Rotation paths and how fast each direction turns (deg/step)
Each turn is a multiple of 5 degrees from 10 to 175, or 0.
Each row of a path follows its step; steps can be skipped.
path 1
step 0:  1.112  1.080  0.008 -1.426 -0.542 -1.247  0.024  2.603  0.878  0.559 -0.039  1.707 -1.131 -0.648 -0.306  0.571  1.295  0.074 -1.109  1.101  0.575 -0.829  1.093  1.181 -0.559 -0.454  1.364 -1.105 -2.262  0.405  0.368 -0.897
step 1:  0.667  0.451  0.516  0.510  1.152  0.760  0.111  0.555 -1.815  0.316  0.171 -0.010 -2.246 -0.295  0.029 -0.227 -0.320 -0.852 -1.538  0.071  1.226  0.646  0.936  1.251 -1.780  2.771  0.060 -1.446 -0.304 -1.875 -0.115 -0.877
step 2:  1.467 -0.413 -0.589 -1.026  0.568 -0.995 -0.439  1.720 -0.420  0.212 -0.240  1.237 -1.158  1.106  1.144  1.178  0.148  0.311  0.378  2.323 -0.131  1.728  1.040 -0.119  0.965  2.035  0.226  1.932  1.006 -1.009 -0.969 -0.095
step 4:  0.393  1.778 -3.311 -0.500  0.641 -0.707 -0.489 -1.642 -0.043 -1.029  1.305 -1.190 -1.982 -0.868  0.173  1.501  0.826 -0.852  0.255 -0.146  0.672  0.345  0.148 -0.784 -0.157  1.581  0.694  0.590 -0.144  0.725 -0.518  0.634
step 5:  1.689  2.106 -2.162 -1.438 -1.562 -0.592 -1.046  1.718  0.617  0.214 -1.610  0.416  0.685 -1.092  0.590  0.291  1.407  1.366 -0.567 -0.066  1.289 -0.705 -0.261 -0.295 -0.578  0.656  0.428 -0.517  0.437  0.555  0.715 -1.377
step 6:  2.522  0.991  0.394  0.021  1.069  0.313  0.335  1.773  0.046 -0.222  1.069 -0.055 -0.483 -0.812  0.465 -0.016 -0.503 -0.758 -0.122 -0.746  1.552 -1.825  0.319  1.166 -1.900  1.523  1.142 -0.848 -2.115  0.223 -1.263  0.110
step 7:  0.508  0.767 -1.563 -0.903  1.343  1.377 -0.206  1.152 -1.036 -1.923 -0.961  1.299 -0.678  1.055  0.830  0.180 -0.217  0.213  0.038  1.353  0.128 -0.288  0.514  1.385 -0.281  2.209 -1.281 -0.690  1.192 -1.922 -1.353 -0.162
step 8:  0.241 -0.656  0.411 -0.923  1.281  0.413 -0.266  2.591 -0.796  0.305 -0.281  0.059  1.920  0.698  0.408  1.480  1.793 -1.413 -0.411  1.896  1.115 -0.092  1.352 -0.865  1.408  1.315  0.892  0.652 -0.285  0.732 -1.069 -0.094
step 9:  0.237  0.490 -1.594 -1.359  1.687  1.400 -1.068 -0.883 -0.017  0.135 -0.112 -0.721 -0.571 -1.598 -0.631  1.020  1.041 -2.878 -0.440 -0.420  0.590  0.380  2.192  0.197 -0.171  0.749 -1.104  0.479 -0.494 -0.424  0.760  1.658
step 10:  0.114  0.782 -2.692 -1.825 -0.195 -1.781 -1.146 -0.055  0.373 -0.424 -0.381  0.549 -1.697 -0.128 -0.774  1.516  1.398 -0.133 -1.113  1.684  0.120 -0.927  0.804  0.673  0.710 -0.123  1.717 -0.534  0.297  0.929  0.844 -1.076
step 11:  1.473  0.526  0.087  0.049 -0.573  0.134  0.346  1.845  0.216  1.648 -0.498 -0.013 -0.766 -1.578  0.528  0.645  0.830 -1.127 -2.494 -0.129  1.284  0.142 -0.134  0.507 -2.382  1.233  0.494 -0.861 -0.863  0.094  1.427 -1.592
Speeds:
 0.163 -0.114 -0.735  0.172  0.082  0.076  0.445 -0.560 -0.494  0.255 -0.283 -0.330 -0.501  0.150 -0.336 -0.235 -0.309  0.052 -0.184  0.551  0.467 -0.028 -0.393 -0.062  0.646 -0.149  0.235 -0.940  0.374 -0.240 -0.506  0.201 : 125
 0.015 -0.197 -0.455 -0.129  0.488 -0.105 -0.199 -0.820 -0.660 -0.095  0.314 -0.199 -0.457  0.185  0.112  0.308  0.186  0.174  0.397 -0.958 -0.534 -0.217  0.271  0.529 -0.239  0.145 -0.209  0.219  0.228 -0.593 -0.277 -0.349 : 135
 0.363  0.100 -0.388 -0.496  0.041  0.152  0.163 -0.232 -0.095 -0.310  0.008  0.018  0.166 -0.760 -0.609  0.302  0.015  0.372 -0.068 -0.250 -0.192  0.671 -0.225  0.238 -0.695 -0.600  0.606 -0.313  0.142  0.860  0.206 -0.172 : 65
 0.110 -0.976  0.333  0.093  0.423  0.111  0.279  0.626 -0.116 -0.407 -0.230 -0.260 -0.223 -0.307  0.649  0.302 -0.696 -0.068  0.313  0.518  0.112 -0.006 -0.447  0.337 -0.529 -0.129 -0.036  0.231  0.623 -0.170 -0.168 -0.275 : 70
-0.143  0.295 -0.377 -0.440 -0.151  0.438  0.555  0.191 -0.027  0.410 -0.538  0.018  0.216 -0.178  0.179 -0.039  0.356 -0.101 -0.177 -0.169 -0.134  0.392 -0.618  0.106 -0.479 -0.207 -0.945 -0.099 -0.033 -0.917  0.494  0.400 : 175
-0.019 -0.444  0.781 -0.645  0.081 -0.309  0.367 -0.016 -0.523  0.165  0.002 -0.546  0.464  0.012  0.067 -0.072  0.727  0.048 -0.552 -0.331  0.542 -0.486 -0.166 -0.436 -0.156 -0.286  0.487 -0.167 -0.288 -0.299 -0.187 -0.448 : 140
path 2
step 0: -2.568 -2.102  0.333 -0.025 -0.276 -1.749 -1.304 -1.129 -0.442  0.644  1.426 -0.721  0.795 -0.266 -1.226  0.047 -2.288  1.477 -0.638 -0.850  1.209 -0.200 -1.014  0.284 -1.153 -0.949 -0.144 -1.668 -0.315  1.139  0.478  0.163
step 2:  1.421 -0.012 -0.586  0.091 -0.268 -0.466  2.163 -2.231  0.526  0.424  0.334 -0.732  1.858  1.212  0.890 -0.359 -0.066 -1.803  1.175 -0.213  0.934 -0.820  1.567  0.326 -0.587 -1.821  1.015  1.346  0.925 -0.313  0.198  2.197
step 3: -1.238 -1.155 -0.302  0.476 -0.024  2.439 -0.429  0.532 -0.766 -0.271 -2.448 -0.198 -1.462 -0.358 -1.011  0.161 -0.384 -1.447  2.125 -0.889  0.475 -0.110  1.776 -1.283 -0.917 -1.630 -1.071  0.981 -0.228  1.373  0.425  0.731
step 4:  0.510  0.722 -1.380  1.390  0.092 -1.838 -1.829 -0.271 -0.279  0.082 -0.917  2.579 -2.235  0.129 -0.920 -0.506  0.384 -1.505 -0.248 -0.691  0.862  0.552  0.294 -0.499  1.110  0.844 -0.634  1.431  2.214 -0.316 -0.638 -0.994
step 5: -1.569 -1.989 -1.817  2.183 -0.959 -0.948  1.811 -0.365 -0.749  1.137  1.605  1.038  0.797  1.261 -0.563  0.495  0.384  0.055 -1.356 -1.473 -0.759 -0.569 -0.490 -0.813 -0.110  0.450 -1.182 -0.062 -1.159 -0.398 -1.301 -1.210
step 6: -1.560  0.472 -0.243 -0.539 -1.628 -0.545 -0.917  0.954 -1.975  0.019  1.588 -1.056 -0.688  0.733 -0.449  1.479 -0.173 -0.947  0.249  2.021  0.028  0.398  0.843  0.798 -0.080 -0.755  1.933 -0.941 -1.693  0.330 -0.122 -2.662
step 7: -0.300  0.118 -1.024 -0.722  0.548 -1.570  0.692 -2.527  0.107  0.476  0.548 -1.992 -1.201  1.372  1.448  0.289  0.000  0.075  0.814  0.230  1.902  1.231 -1.092 -0.366 -0.123  1.609  2.134 -0.588  0.411  0.769  1.768  0.774
step 8:  0.169  0.803 -0.045  0.552 -1.180  2.380  0.513 -0.639  1.932 -0.027  0.063 -0.528 -0.389 -0.198  1.470 -0.443  0.777 -0.178  1.140 -0.297 -0.818 -1.198  1.745 -2.765 -1.686  1.785  0.885  0.855 -1.464  0.313  0.568  0.474
step 9:  0.286  1.178 -0.274  0.489  0.764  0.200 -0.862  2.066  0.958  0.421 -0.004  0.955 -0.114  0.896 -2.139 -0.539  0.609 -1.282  1.706  0.601  0.665 -0.184  0.866 -0.770 -2.135 -0.492  1.291 -0.304  2.250 -2.228 -0.516  1.218
step 10: -1.181 -1.299 -0.596  0.719 -0.037  0.931 -0.155 -0.034  0.044 -0.247 -1.399  1.965 -1.074  0.448 -2.375 -1.148 -0.770  0.628 -1.858 -0.719  2.036  0.456 -2.313 -1.278 -1.076  0.307 -0.700 -1.329 -0.870 -0.155  0.001  0.709
step 11:  0.165  1.677  0.519  0.490 -0.932 -0.350 -0.434  0.327 -0.081  0.593  1.604  1.527  1.142 -0.633 -0.831 -1.433 -0.436 -1.306 -3.092  0.821  0.542  0.942  1.446 -0.524  1.869  1.030  0.183 -0.669 -1.636  0.239 -0.304 -1.480
Speeds:
 0.155 -0.476  0.338 -0.292 -0.401 -0.141 -0.338 -0.345  0.745 -0.161  0.520 -0.247 -0.230  0.284  0.139 -0.125 -0.188  0.688  0.763  0.038 -0.518  0.081 -0.099 -0.195 -0.440  0.312  0.514 -0.738  0.247 -0.164 -0.111 -0.443 : 45
-0.529 -0.687  0.235  0.370 -0.514  0.396  0.136  0.037 -0.176 -0.039  0.124  0.311 -0.214 -0.022  0.224  0.751  0.604  0.065  0.122 -0.246  0.372  0.281  0.156  0.235  0.422  0.307  0.912  0.577  0.492  0.057 -0.364  0.091 : 25
-0.396  0.737 -0.323  0.200  0.420  0.607  0.191 -0.060  0.171 -0.571  0.335 -0.168  0.255  0.601 -0.081 -0.274 -0.245  0.296  0.074 -0.360  0.759  0.429  0.016 -0.499 -0.005 -0.181  0.199  0.308  0.040 -0.212 -0.205 -0.880 : 10
 0.390  0.579  0.002 -0.023  0.215  0.017  0.183 -0.508 -0.467 -0.396  0.329 -0.557  0.020 -0.654  0.044  0.366  0.132  0.452  0.562 -0.085  0.390 -0.556  0.264  0.233 -0.732  0.272  0.427  0.380 -0.278 -0.009  0.351  0.552 : 60
 0.275  0.122  0.178 -0.519  0.191  0.050  0.937 -0.137  0.199  0.765  0.486  0.364 -0.092 -0.110  0.300 -0.014  0.586  0.205 -0.507 -0.002 -0.120 -0.619  0.648 -0.368 -0.292 -0.161 -0.150  0.106  0.312 -0.047 -0.514 -0.470 : 110
